In the rows, 128 means zero.
A state moves one step at a time under one of 6 hidden systems, and each row is a state written as 20 numbers. Each run below is a few steps of one system.
path 1, k640, 10 rows:
[[128 130 146 113 150 121 146 141 185 145 107 140 134 111 142  74 146 139
  149 108]
 [118 149 150 153 177 161  89 132 114 120 129 148 116 134 131 130 148  76
  126 140]
 [104 137 115  99 109 164 130 139 126  99 138 145 149 138 174 128  97 158
   99 115]
 [165 117 162 131 143 154 161 129 166 145 102 128 108 103 125 122 124 145
  153  98]
 [154 156 141 126 156 104  89 115 118 108 134 142 125 133 136 148 132  71
  103 119]
 [127 134  84 113  98 157 113 139 118 139 151 141 160 128 135 113  98 161
  116  91]
 [153 108 167 164 122 160 158 130 125 155 123 107 110 107 102 163 114 135
  147 128]
 [153 141 137  94 120  68 110  99 126  91 119 120 132 146 127 155 116 100
  103 139]
 [139 127  72 121 131 120 127 134 139 162 141 128 149 118 106  97 136 166
  132 101]
 [117 117 162 184 123 151 129 149 105 151 144 100 127 118 102 161 138 102
  133 159]]
path 2, k640 (10 x 20):
[[174  92 107 155 155 104 156 115 156 135  97 112  93 114 100 178 146 138
  138 125]
 [126 157 141 125 109  60 109 117 120 151 163 115 162 134 132 118 145  91
   94 135]
 [101 119  88 139 109 163 110 138  93 131 123 114 136 153  82 107 120 159
  159 134]
 [117  98 151 160 124 124 181 121 141 133 124 104 102 118 138 181 141 145
  114 164]
 [121 150 156  91 121  54 126 111 140 109 115 114 138 147 126  86 141 110
  133 135]
 [105 124  67 157 166 152 103 136 123 140 123 143 115 132 113 105 162 133
  146 122]
 [ 83 126 168 161 104 155 154 145 117 135 153 113 133 124 157 145 123 124
  112 155]
 [124 128 153  90 114 113 135 101 139  85  86 129 107 149 131 106 109 137
  155 131]
 [146 127  91 132 189 113 135 119 156 141 132 147 101 105 146 122 163 124
  122 111]
 [ 99 149 150 152 108 141 101 168 109 137 165 131 152 120 142 106 116  87
  121 120]]
path 3, k899:
[[103 124 170 116 134 132 205 142 148 100 119 102 111 115 166  77 134 155
  140 123]
 [165 149 108  88 193  95 147  86 114  92 124 123 104 134 126  89 162 126
  119 111]
 [114 181 143 163 134 143  78 120  96 103 134 135 145 169 135 103 148  79
   91  92]
 [ 82 129 157 156  95 185 137 121 122 126  95 123 114 159 111  90 125 158
  168 113]
 [189 120 141 115 159 154 176  78 123 125 110 117  93 121 117 155 128 170
  125 104]
 [181 151 113 138 116  90  93 121 122 116 129 126 136 134 122 128 114  90
  108  57]
 [ 90 135 122 147  88 142  64 117 121 159 113 149 142 163  87 126 123 116
  160 137]
 [139 101 161 142 108 190 163 129 127 152 130 116 133 116 114 181 105 175
  128 156]
 [185 101 107 119 127  76 167 149 167 125 125 110 119  88 135 145 114 139
  130  91]
 [125 146 100 108 133  63  65 109 129 154 141 151 138 136 111 132 136  91
  127 148]]
path 4, k400 (10 x 20):
[[120 104  47 201 151 110 126 165  82  49 109  83 115 156 107 151 158 107
  107 114]
 [103 132 151 157 135 226 124  70 137 165 120 191  73 134 163 177 125 147
  127 121]
 [203 131 146 136 138 113 184 144 102 113 145  81  98  90 124  87 114 109
  148  53]
 [132 115  36 156 184 127  63 139 119 108 117 159 110 136 115 186 152  91
  108 143]
 [132 128 153 101 109 220 139 116 126 188 164 169 113  93 152 132  69 166
  158 113]
 [191  89 114 122 134  49 162 169 132  92 114  74 114  97  97 142 113 103
  156 118]
 [117 139  81  88 170 129  64  95 169 141 117 204 123 133 153 167 141 124
  105 154]
 [140 128 165  88 109 166 153 172 132 175 163 117 161  78 118  62  83 167
  170 116]
 [129  91 116 135 125  47 114 177 138  68 102  87 139 130 111 184 125  88
  123 181]
 [ 98 154 134  65 133 162 105  63 171 146 104 202 128 153 167 124 126 174
  117 138]]
path 5, k661 (10 x 20):
[[105 138 155 116 114 172 136  95  72 104 135 124  93 149 132 129  99 130
  144 141]
 [175 120 134 108 181 137 172 124 164 103 108 121 122 110 146 141 144 159
  102 126]
 [158 158 135 141 121  86  94 113 158 171 130 145 150 128 119 112 144 100
  118  88]
 [103 144 114 150 119 158  89 133  58 102 137 114 129 162  97 113 114 105
  139 132]
 [136  97 124 131 138 192 167 138 145 110 107 128 109 112 142 160 108 180
  130 131]
 [177 128 149 111 124  62 143  87 169 153 116 132 120 116 124 160 135 123
  121 117]
 [122 147  90 137 148  93  74 147  95 112 140 114 164 152  93 110 154  89
  118 141]
 [ 86 105 112 157  97 202 132 175 122 134 133 132 136 122 132 123 100 162
  148 124]
 [142 106 175 106 102 103 173  80 141 131 109 121  84 123 135 169 109 145
  145 147]
 [151 143  94  98 182  64 117 127 146 113 131 120 150 126 125 128 170 115
   91 151]]
path 6, k188:
[[124 128 100 167 145 154 126 129 121 116 118 139  84 126 135 103 130 115
  156  74]
 [133 123 112 134 140 158 116  88 107 150 133 155  81 125 120 165 120 126
  142 130]
 [170 121 102 123 157 141 131 147 105 104 147 123 111 102 136 148 108 112
  126 102]
 [136 117 102 149 142 124 101 134 167 127  95 158 103 121 136 143 127 109
  144 101]
 [147 121 129  94 136 134  96 122 128 137 138 152 127 116 121 169 100 115
  133 155]
 [149 109 103 118 147 116 129 178 143  91 120 118 146 113 136 139 116 125
  122 127]
 [121 121 138 126 117 108 116 124 188 138  97 154 133 128 144 146 131 125
  125 131]
 [135 142 154  83 141 126 112 135 127 119 138 133 158 121 124 135 112 122
  117 169]
 [118 123 109 134 128 119 132 163 148  95 109 112 160 140 137 119 140 144
  110 124]
 [112 136 174 122  99 125 135 102 160 147 111 140 134 141 138 135 122 143
  125 135]]
path 7, k643, 10 rows:
[[ 95 136  98 151 151 128 108  99 132 145 118 141 132 154 121 137 173 138
  107 151]
 [ 94 137 155 154  73 123 138 155 128 143 144 106 162 135 131 101 122 130
  126 118]
 [113 109 113 146 132 113 127 122 133 110  85 120  85 138 104 113 138 120
  178 123]
 [ 98 132 116 139 117  97 149  84 123 153 150 131 119 137 140 154 151 141
  102 148]
 [116 132 115 150 115 110 136 175 116 129 149 107 142 109 133  89 124 111
  137 103]
 [ 95 108 111 155 138 157 117 121 116 127 111 145  79 132 128 147 126 116
  163 140]
 [127 125 143 118  98 107 171 100 108 147 160 106 117 119 138 146 115 150
  113 136]
 [143 118 103 132 158 102 140 166 135 106 131 115 117  98 141 114 131 105
  135 111]
 [105 135 115 132 141 165  97 116 114 145 146 164 108 126 141 153 117 113
  129 141]
 [144 128 158 109 111 147 168 128 100 128 153  99 136 118 119 123 105 148
  129 128]]
path 8, k188 (10 x 20):
[[146 107 124 113 178  64 161 178 108  41 104  63 115 122 106  91 145 102
  146 154]
 [116 145  82 161 105  89 112  86 196 198 117 163 156 147 140 144 177 158
   86  93]
 [132 155 226  95 110 177 104 161  87 149 168 123 161 108 112 105  72  92
  156 159]
 [ 84  90  50 155 136  80 154 152 109  51  91  79 109 159 105 114 161 147
  137 152]
 [142 145 149 125  88 118 166  63 178 226 154 160 135 106 163 152 134 177
  101  91]
 [124 158 206 121 179 146 105 173  79  98 150 111 127 114 114  73 128  45
  154 158]
 [ 67 110   4 160 100 105 113 116 113 102 106 123 122 180 117 134 155 172
  112 110]
 [164 125 202 109  96 186 185 101 154 209 162 144 119  79 150 154  84 175
  143 108]
 [123 136 155 147 207  82 123 153  90  50 113  96  85 132 122  97 167  30
  142 160]
 [112 144   9 124  96 116  88  87 139 168 139 172 155 159 129 133 141 179
   91  77]]
path 9, k899 (10 x 20):
[[ 96 154 110 134 120 185 112  80 157 131 114 187 131 161 179 148 134 166
   85  98]
 [170 134 161 116 131 180 143 154 102 159 154 108 139  91  92  75  92 136
  170  92]
 [169 113 137 113 146 100 100 118 173  69  46 137 126 156 104 168 128 115
  128 131]
 [121 160  96 111  90 148 107  98 134 185 171 168 168 132 150 128 116 167
   89  87]
 [158 116 177 143 138 149 117 187 117 146 118  91 159 108  54 112 120 108
  174 156]
 [125 109 134 112 103  87 146  99 196 102  70 138 133 148 156 183 133 160
   95 145]
 [145 149  86 109 124 116 140 122 102 195 199 121 162  97 121  96 131 154
  108 107]
 [128 119 179 166 147 102  98 176 136 102  91  90 148 136  80 136 153  67
  144 174]
 [ 73 122 114 119  76 107 167  85 156 129 116 144 121 152 178 148 132 186
   99 136]
 [171 131 113 129 173 131 166 144  80 169 190  89 130  84  93  93 147 135
  135 124]]
path 10, k661:
[[ 70 152 148 133 152 132  80 161 100 148 162 154 116 110 132  64 131  49
  180 154]
 [ 90 128 184 118 147 213 138 161 111  85 140 150 101 113 186 132  92 113
  136 159]
 [180 137 184  63 178 120 146 103 192 115  99 171 101  96 172 119 114 124
  140 113]
 [171 187 163 112 189 116  64 118 124 148 147 147 158 125 106 101 157  64
  109 128]
 [119 153 140 140 127 224  68 173  97  92 126 141 170 152 124 106  98 113
  122 103]
 [167 111 172  94 126 199 148  85 139 126  84 147  93 127 111 150  84 179
  170 120]
 [218 145 150  94 175  92 121  86 140 126 118 120 155 130  98 183 149 128
   80 148]
 [147 150  83 136 118 130  59 175 138 122 114 127 211 150  83 104 135 128
  103  91]
 [102 112 136 146  66 195 123 113  90 160 122 117 130 151  76 134  90 170
  176 137]
 [155 100 144 102 121 114 186  91 122  87 108  94 120 141 123 205 118 178
   95 174]]
path 11, k400 (10 x 20):
[[160 126 162 151 138 123 143 158 155  97 109 108 133 118 139 133 131 109
  115 107]
 [119 143 107 124 153 144  80 123 129  94 101 158 113 152 133 116 131 105
  135 114]
 [156 130 150 119 150 191 138 139 107 140 138 115 145 117 100 122 116 149
  137 136]
 [153 119 136 150 104 105 113 151 142  99 105 115 141 135 119 165 111 104
  116 113]
 [132 143 124  97 138 133  93  77 124 136 106 160 108 149 113 122 125 131
  150 124]
 [172 139 149 118 142 133 144 143 119 160 154  97 166 105  98 121 129 139
  117 132]
 [110 122 106 147  86  91  85 146 138 117 120 133 143 146 125 161 113 102
  121 125]
 [116 132 143  85 119 136 137  78 118 152 127 140 105 139 115 116 117 158
  160 150]
 [165 134 141 133 138  85 160 144 143 143 146  89 164 111 115 127 153 132
   96 129]
 [ 72 139  99 144  98 106  79 129 138 128 123 158 132 152 146 124 129 104
  129 128]]
path 12, k643:
[[ 76 121 108 178 117 129 118 123 134 124  88 118 125 173 102 118 168 143
  141 141]
 [ 82 121 136 157  64  79 145 116 142 162 124 112 134 146 124 121 141 140
  132 128]
 [102 120  95 165 120  76 131 133 114 130 124 100 107 132 105  97 157 110
  155 119]
 [ 62 116  90 174 108 123 133 127 116 139 141 132 104 138 141 140 142 128
  130 142]
 [100 109 129 150  87 111 160 135 108 153 156 107 103 110 129 119 110 128
  159 125]
 [113 107 104 145 144 100 152 125 107 112 134 116  72 116 133 139 134 106
  150 143]
 [106 124 104 126 123 121 142 124 114 147 175 142 107 104 163 146 117 124
  118 132]
 [134 121 131 130 140 150 142 152 100 134 161 119 105  89 132 117 109 110
  154 125]
 [126 114 132 120 148 145 144 119 114  99 129 136  88 116 151 158 109 121
  135 141]
 [156 131 132  89 139 123 147 114 131 139 162 136 124  97 155 140 106 136
  115 121]]

Which system made each run below?
path 13:
[[ 59 100  43 135 132 128 156 119 141 158 149 155 100 118 164 139 148 177
  124 155]
 [131 116 152 141  94  61 199 147 119 149 175  80 112  82 155 115 115 110
  135 113]]

k661
path 14:
[[147 129 163 121 117 118 137 138 121  93 104  85 156 147  91 120 126 134
  127 139]
 [133 127 101 139 145 102 123 104 166 133  96 136 132 146 120 146 165 142
  108 126]]

k640
path 15 (2 x 20):
[[ 59 156 165 123  90 105  75  96 176 178  96 172 147 163 126  96 148 124
  152 153]
 [117 155 189  90 111  95 167 123  74 122 169  69 164 139 106  71 134 133
  121 164]]

k400
path 16 (2 x 20):
[[178 124 143  52 191 100 197  94 195 140 128 147 112  82 171 113 145 180
  114 134]
 [170 192 125  77 162  71  81 148  97  82 160 115 188 138 125  77 139  77
   82 108]]

k899
path 17 (2 x 20):
[[157  83 128 150 141 112 145 113 142 103  73 124  46 115 111 161 112 112
  186 111]
 [190 137  95  99 179  79 101  90 131 153 148 152 118 109 121 175 140 104
   98 135]]

k188
path 18, 2 rows:
[[162 132 127 130 128  78 111 155 143 140 121 107 153 116  94 102 135 103
  146 104]
 [108 130 104 154 122 146  85 116 105 154 139 140 135 147 102 163 135 120
  125 154]]

k640
path 19:
[[118 122 109 111  75  97  92 151 151 173 171 158 165 101 154 168  89 115
  112 133]
 [101  97 137  89 136 115 130 203 160 111 122 125 133  84 138 101 101 119
  179 177]]

k188
path 20 (2 x 20):
[[136 118 150 154 100 115 161 128 110 120 116  78 128 139  89 129 131 140
  141 124]
 [127 144 135 145 137  98 112  84 136 125 119 138 116 154 132 153 155 103
   99 132]]

k400
path 21, 2 rows:
[[165 122 137  91 117  99 132 112 141 103  90 104 154 147  94 131 120 159
  129 134]
 [148 145 109 145 133 123 119 118 145 156 135 128 172 139 117 139 157 148
   82 105]]

k899
path 22, 2 rows:
[[125 134 149 148 169 153  83 187  86 124 179 136 106  88 137 148 106  29
  147 160]
 [ 85  87   4 122 105  99 109 153 131  88 116 151  96 133 149 132 100 141
  150 108]]

k188
path 23 (2 x 20):
[[113 134 103  85 144 143 137  83  98 120 135 147  87 133 136 111 114 153
  150 134]
 [134 103 111 146 150 113 165 178 142 115 141 110 109  83 153 127 128 114
  133 120]]

k640
path 24 (2 x 20):
[[140 136 181 161 156 190 138 137 173 124  88 151 107 118 155 113 133 121
  138  88]
 [162 147 135 127 176 139  97 156  91  63 122 116 116 129 119 101 123  72
  139 105]]

k400
path 25, 2 rows:
[[140 136 185 100 128 132 117  99 156 156 136 168 109 107 162 163  98 103
  134 141]
 [179 161 137  77 167 128 140 110  85  95 151 106 136 129 116 101 124 127
  111 114]]

k643
path 26, 2 rows:
[[ 98 133 160 159  64 149 135 120 100 135 141 110 134 151 123 141 107 131
  121 123]
 [151  96 103 129 124  94 165 131 137 109  99 101 103 121 109 129 125 148
  158 109]]

k643
path 27 (2 x 20):
[[198 150 128 113 186 145 156 125 142 116 135 118 152 110 134 136 152 153
   74 108]
 [124 159 165 171 111 141  74 140 148 103  84 142 143 159 127 120 134  85
  122  84]]

k188
path 28 (2 x 20):
[[173 135 164  30 122 146 154 113 175  83 101 149 164 127 169 125  83 192
  101 116]
 [149 151 190 135 196 148 119 139 181  73  59 128 159 153 128 129 176 119
   91 157]]

k188
